0: [ 93 109 129  91 125 111  94 147 106 115 137  15 191 159 154 122  78 156  84  64]
1: [149 124 167 164 135 103 166 112 131 141 145 144 116  86  91 125 148 127 167 160]
2: [119 112 137 154 123 154 126 114 166 134 130 149 141 124 141 124 120 154 151 118]
3: [107 151 187  91 106 152 144 101 128 133 136 219  98 115 140 174 135  59 113 182]
4: [ 83 117 113 143 115 124 180 121 192 161 175 127 155 182 154 178 155 125 127 135]
5: [132 114  91 153 170 108 207 120 158 152 123 131 105  66 118 138 109 104 172 139]
6: [144  96 145 118 165 100 128 118  86 161 126  88 115  46  97 107 114 144 132  94]
7: [116 161  59 225 178 119 205 128 100  33  64 152 164  90 108  93 152 156 192 168]
8: [169 120 107 178 148 139  60 108  78 105  74 158 149 145  94 101 177 141 115 185]
9: [166 110  91 144 177 120 210 142  98 106  40 111 137 127 148 209 135 186 141 107]
10: [153 122  91  69 139 140  86 131  97 152  61 165  92 101 164 166  95  93 120 140]
11: [180 153  57 144 145 133 135 141 124 136 212 155 164 152 149 102 156 151 132 140]
12: [113 122 121  83 135 134 104 145 105 150 124 133 119 109 170 132  86 134 116  66]
13: [113 154 111 162 120 141 132 131 142  98 176 160 213 161 163 115 132 204 152 139]
14: [ 98 128 202 122 117 120 122  59 127  88 163 118 155  68  90  82  80 100 120 198]
15: [129 163 100 125 130  79 195 177  80 131 166  87  77 101 123 161 142 130 168  75]
16: [124 185 145  74 158 117 198 145 107 105 118 147  97 119 108 112 122  33 105 154]
17: [143 115 136 111 159 133  88  90 161 179 150 137 170  85  93  63 100 151  95 165]
18: [ 89 155  92 159 123 112 153 138  91 107 162 126 153 136 126 111 150  92 143 153]
19: [163  94  96 113 170 121 143 134 140 209 210 133 154 116 166 122 129 113 113 108]
20: [ 66 145 127  91  72 114  72 155  96 131 106  95  83 129 151 142 116 110 128  83]
21: [ 69 170 168 159 110 116 100 110 166 116 145 152 138 153  66  21 150  65 118 225]
22: [181  72 202  86 126 142  49 116  77 177  66 133  30 101  72 151 124  76  92  72]
23: [101 120 146 100  84 144  74 101 128  76 102  74 176 164 126 119 111 152  63 120]
24: [104 134 159 143 104  74 145 146 105  95 142  44 158 178 135 134 111 165 161 111]
25: [125 155 152  80 125 109 125 136 114 108  70  88 107 152  93 141 110 101  88 158]
26: [168  96  85 106 196 137 105 146 120 188 130 122  98 102  95  60 149  80  80  80]
27: [163 107  93 146 177 121 207 145  99 109  43 111 138 130 148 207 136 191 142 109]
28: [167 126 130 143 154 119 203 127  75  99 119 159  84  72 109 162 154  58 153 138]
29: [ 65 180 111 106 104 125 118 148 166 146 112 150 107 127 134 112 111 151 139 142]
30: [135  33 169 111 175 130  63 100 104 213 117 104 174 102 146 150 108 146  87 112]
31: [136  89 191 114 147 147 165  80 159 153 189 120 173 140  99 147 144 142  76 140]
32: [105  88 222 115  66 141 154  82 215 151 219 100 161 175 147 147  92 106 101 113]
33: [ 91 148  84 155  99 137  59 129  55 127 150 193 122 110 110 131 211 163 135 132]
34: [106  81 150 164 141 136 162 105 121 145 107 155 128  70 131 178 144 126 157 131]
35: [172 131 114 162  99 148  71 124  78  96 181 148 101 126  97  95 190 175 136  84]
36: [140  92 144 115 125 166 145 116  88  58 159 113 147 142 116 103 151  29  79  77]
37: [ 95  94 182 116 136 131 135 117 100 142 104 128 132 135 110 163 132  13 109 168]
38: [119 149 139  89 149 117 185 152 169 142 106 118 119 168 135 160 129 108 109 142]
39: [131 158  79 112 125 134 160 131 164  53 121  79 134 151 125  97  98 103  93 103]
40: [170 100  89 110 205 133 109 147 124 191 129 124 102 102  88  58 150  79  76  90]
41: [165 134 111 144 156 141 137 132 142 110 103 138 132 139 102  99 152 165 120 132]
42: [ 99 172 141 133  26 158 103 102 167  30 121 127  54 105 123 106  76 120 156  89]
43: [145 156 124  99 164 109 209 134 143 115 113 126 114 125 119 147 115 100 112 154]
44: [165 129 123 142 152 117 211 132  85 101 122 161  78  81  99 163 159  59 151 141]
45: [104  78 146  56 131 131  82 130 102 197  78 101  98 107 158 184  72  42  84  92]
46: [210  76 153 115 149 126 156 110 122 136  87 101 104 106 140 198  92 127 136 112]
47: [165 137 113 156 102 150  73 126  73 103 184 150 101 128  90  87 189 173 132  83]
48: [171  95  86 105 199 133 107 142 118 186 129 127  99 102  96  68 151  82  79  86]
49: [166 176  77 148 134 124 171 150 167  96 122 149 112 156 136 140 148 170 156 159]
50: [126 178  83 173 118 130 100 144 111  84 129 177 124 114 125  61 135 140 179 164]
51: [ 76 160  43 137 159  59 149 210  65 145 153  34 108  99 124  84 124 111 161  61]
52: [132 115 139 188 138 150 150 117 137 106 120 174 154 152 117 116 169 109 141 158]
53: [114 168  84  92 113 143  88 133 146 157 135 183 119 105 150 123 115 185 131 138]
54: [102 144  81 151  99 133  51 134  51 126 153 193 115 105 115 133 207 161 133 122]
55: [158 176 139 147 115 134 138 131 122  39  85 155 116 157 103 112 157 163 130 163]
56: [177 131 168  76 112 151 145  88 190 132 185 153 132 134 153 109  69  89  87 142]
57: [ 80 123 111 140 113 127 179 125 198 160 177 132 157 183 156 176 151 124 127 136]
58: [ 88  91 193 102  85 157  83 108 121 101  97 104 114 139 108 120 133  24  71 100]
59: [122 155 154  81 124 109 122 137 114 105  70  85 102 156  93 145 105 102  86 159]
60: [169 100  86 104 202 138 111 149 124 185 129 127 102  99  98  58 151  82  77  88]
61: [176 100 150 151 140 140 108 122 114 130  98 123  83 101  90  80 138 119 139  76]
62: [160 169 169  84  74 112 138 115 108  63 154 117  43 103  93 125 103  90 123 133]
63: [132 153 117 149 123 109 161 141 164 106 148  85 112 125 106  86 115 140 157 119]
64: [ 95 157 104 152 134 131 120 129 162 112  84 144 164 131 130 116 122 220 145 159]
65: [110 183  98 143  94 121 103 165 154 138 133 142 107 128 145 109 122 222 191 117]
66: [106 139 111 163 116 135 136 124 206 113 124 128 163 170 150 122 119 178 150 157]
67: [197  66 185 133 101 128 141  89 149 160 188 107 132 124 156 161  78 106 152 140]
68: [ 98 151  96 118 109 126 152 139 129 102 120 134 104 106 155 141 104  98 154 111]
69: [128  99 109 117 100 165  81  94 166 142 173 125 147 135 154 119 106 120  87  92]

[ 99  85 223 112  76 143 156  83 212 161 210  96 154 172 149 153  91 111 106 112] 32 31 67
[167 166 167  90  73 112 136 112 105  62 163 112  49 103  96 120 107  92 124 136] 62 25 59
[151 130 159 110 149 100  94 128 178 158 146  81 141  95 132  45  38 133 118 146] 17 63 56
[ 97 147 104 118 111 131 149 141 134 104 122 134 103 103 155 144 104 110 153 111] 68 29 12
[114 126 104 137  95 157 139  90 149  98 173 154  85  74 127 127 110  82 145  96] 68 2 69
[134 162  71 116 131 132 163 132 163  48 123  75 133 153 134 101  92 111  98 101] 39 63 68
[115 181  96 139  98 122 101 165 148 134 144 142 115 134 145 106 121 222 188 113] 65 53 29
[133 158 113 145 122 106 160 144 163 104 152  86 106 119 109  82 115 135 160 121] 63 68 39
[175 148  50 133 143 131 125 141 116 136 216 149 164 151 149  98 146 156 122 130] 11 19 13
[109 139 170  98 138 117  83 102 147 144 121 108 147  88  88  59  76 137  94 162] 17 14 6
[ 55 109 148 155 110 112  97 146 101 137  48  95 109 133 104 152 153 131 147 114] 20 25 59
[135  94 185 119 146 147 159  85 168 152 183 130 173 141  96 145 143 157  86 137] 31 2 4
[163 135 114 146 154 139 136 131 136 109 102 131 134 137  99  97 148 159 118 133] 41 55 2
[ 99  84 217 109  73 144 155  78 217 154 212 103 155 170 148 150  93 107 101 107] 32 31 56
[133  91 189 114 146 145 160  86 167 160 189 122 177 138  97 147 145 151  87 137] 31 2 32
[109  84 155 168 136 137 154 101 120 138 107 159 126  69 133 177 137 135 153 131] 34 2 1
[180 130 172  76 113 153 138  92 186 140 172 156 128 130 156 110  72  83  85 144] 56 69 67
[111 182  98 136  95 118 107 165 148 134 140 137 114 138 141 110 117 217 187 114] 65 29 53
[100 117 146  97  87 148  72  91 125  80 105  72 171 170 124 127 120 149  63 123] 23 0 69
[150  84 212 122 109 167  85 102 132 143 137 145 138 192  88 137 187 119  76 131] 31 58 52
[105  86 150 165 140 131 163 100 120 138 106 153 129  69 132 184 141 133 156 126] 34 1 2
[118 177  86 166 115 132 105 145 113  89 135 176 128 120 127  67 141 140 176 166] 50 18 55
[163 126  93  65 139 142  82 132  99 155  66 168  91 104 169 179  94  90 116 135] 10 12 45
[149 124 169 166 133 109 165 113 134 144 147 142 107  84  90 120 140 133 172 159] 1 34 5
[ 94 121 151  98  89 144  73  95 123  80 103  72 173 160 124 120 113 156  60 123] 23 0 59
[114 136 192 135  76 149  95  98 106  47 101 131 118 141 109 107 126  61 114 157] 58 25 59
[ 87  97 182 115 133 129 133 115 105 141 103 126 126 127 110 161 126   1 107 169] 37 58 3
[108  89 220 110  76 146 155  81 217 152 215 100 151 171 144 147  91 105 101 111] 32 31 56
[177 153  51 139 139 129 129 137 118 134 220 149 164 158 149 101 153 155 122 136] 11 13 19
[110 128 113  81 132 140 111 150 117 156 124 133 115 105 174 133  78 130 118  62] 12 68 20
[108 153 185  85 107 145 146 101 120 136 144 225  97 109 141 173 138  65 117 186] 3 37 16
[161 122  98  62 141 141  89 132 101 147  54 161  89 114 161 182  92  85 114 141] 10 45 12
[ 95 147  94 124 107 128 149 136 125 107 118 137  99 103 154 137 107 106 155 107] 68 29 12
[178 131 174  75 110 150 144  91 187 138 180 153 128 133 155 107  74  85  84 145] 56 69 67
[175 133 162  79 113 154 140  93 188 130 180 152 135 135 157 112  73  87  82 141] 56 69 67
[159 126  91  63 142 141  87 132 102 156  62 165  93 106 164 171  97  92 119 138] 10 12 45
[101  85 146 168 144 138 162 100 122 134 109 154 136  74 134 181 145 134 156 136] 34 2 1
[184 125 109 150 144 132 123 105 154 110 151 103 169 158 100 108 148 212 112 144] 41 66 13
[115 159  56 222 184 124 210 134 109  35  64 149 163  88 107  86 148 159 190 165] 7 50 49
[ 96 152  95 111 109 127 149 146 128 105 119 133 104 103 160 144  96  99 154 108] 68 12 29
[104  83 150 162 137 131 159 107 118 139 107 155 125  69 130 181 139 129 160 129] 34 1 2
[164 142 127 171 148 108 167 128  98 115 129 163 121  79 115 135 154 152 190 165] 1 34 28
[175 152  56 133 142 129 130 143 121 139 217 152 160 150 145 106 153 156 125 136] 11 19 13
[135 131  32 128 173 115 125 147  95 136 173  84 182 134 116  91 145 167  95 100] 11 41 18
[170 148  52 140 139 134 124 138 124 140 216 150 170 155 147  96 149 153 125 137] 11 13 19
[100 152  91 118 116 131 154 140 125 103 120 137 102 101 159 142 104  98 151 110] 68 12 29
[153  74 129 152  76 146  70  96 116 130 223 121 127 135 151 122 143  96 130 101] 69 67 35
[112 126 108  82 131 137 109 142 114 155 120 136 117 101 170 132  83 131 117  66] 12 68 20
[111 150 182  89 103 151 141 103 122 134 136 219  90 106 143 178 136  58 115 179] 3 37 16
[ 76 140 152 122 140 130 124 150 142 141  75 119 158 134 132 150 118 213 124 119] 64 2 29
[ 84 157  97 162 120 121 149 137 107 100 161 134 158 144 123 107 150  99 147 151] 18 52 68
[174 154  58 148 144 130 132 136 121 132 221 148 167 155 141  98 151 144 122 144] 11 13 18
[150 122 166 171 137 103 161 115 134 141 144 145 109  88  92 122 146 132 173 163] 1 34 5
[130 144 121 150 118 107 157 141 160 112 154  93 112 124 104  85 118 138 164 124] 63 2 41
[125 159  83 110 127 134 161 125 163  51 120  79 124 151 126 100  96 106  92 100] 39 63 68
[161 128  93  66 133 141  86 134  94 147  62 168  91 111 168 175  94  89 114 141] 10 12 45
[ 98 119 147  98  90 147  78  94 125  79  99  70 180 161 122 123 112 156  59 118] 23 0 25
[132 160  78 114 132 133 157 132 166  53 125  78 137 153 126  93  93 107  94  99] 39 63 68
[113 177  92 144  94 121 103 162 151 139 141 138 121 135 144 109 118 225 184 114] 65 53 64
[166 132 117 144 152 144 138 126 128 108 104 135 133 136  91 104 153 158 114 134] 41 55 52
[157 125  95  67 138 141  88 132 102 148  60 163  86 107 167 174  96  88 115 141] 10 12 45
[119 131 196 124  79 146  89 104  98  58 103 135 117 137 109 110 129  62 111 154] 58 25 59
[157 139 160 139  70 158 131  85 160  75 202 169 120 130 141 105 111  75 136 153] 56 2 62
[129  96 113 104  97 168  82  95 173 145 183 122 150 142 153 117 102 121  77  98] 69 56 2
[124 173  89 168 122 130 109 145 112  90 135 174 122 113 118  63 143 144 178 164] 50 18 41
[113 184  94 140  94 125 101 163 150 137 143 139 113 135 144 108 116 230 188 112] 65 53 29
[ 92 154 103 156 118 109 145 133  96 107 159 134 145 139 122 107 153  81 143 153] 18 52 68
[ 56  79 125 163  61 115  72 139  67 143 102  95 126 133 167 179 144 110 184  94] 20 68 34
[169 174 168  94  77 113 145 113 101  69 164 119  39  97  95 123 110  88 129 135] 62 16 68
[ 99 117 145 100  85 148  78  96 125  76 103  69 171 165 126 120 112 148  63 121] 23 0 69
[174 150  60 134 140 134 126 135 116 137 224 150 168 154 143  97 156 156 124 138] 11 13 19
[132  74 156 148 157 119 141 133 134 174  75 100 109 128 114 144 107  31 146 140] 37 34 46
[145  94  97 146 194  83  73 131  79 218 176 116 152  51 105  84 147 196 146 109] 6 17 19
[ 97 157  93 118  99 128 153 139 131 101 126 136 100 109 160 147 101 100 149 109] 68 29 12
[172 155  56 135 138 131 127 136 119 135 218 143 168 157 144  99 150 158 124 138] 11 13 19
[104 154 181  91 106 147 140 105 120 134 134 219  95 106 141 176 135  63 117 181] 3 37 16
[102  87 151 168 141 138 157 102 125 141 106 159 127  72 129 178 145 131 149 132] 34 2 1
[161 139 161 139  68 162 141  88 159  67 202 167 112 138 147 113 110  66 139 144] 56 62 2
[112 182  90 137  90 124  97 159 147 132 145 145 111 132 143 111 121 222 189 120] 65 53 29
[124 101 108 110  92 159  86  99 164 139 173 121 147 136 155 119 105 113  88 102] 69 2 12
[113 117 165 173 121 125 139  99 144 135 128 142 100 101  77 100 142  76 166 164] 1 52 34
[132  91 190 116 145 143 165  86 165 157 188 128 173 140 100 144 145 150  86 136] 31 2 32
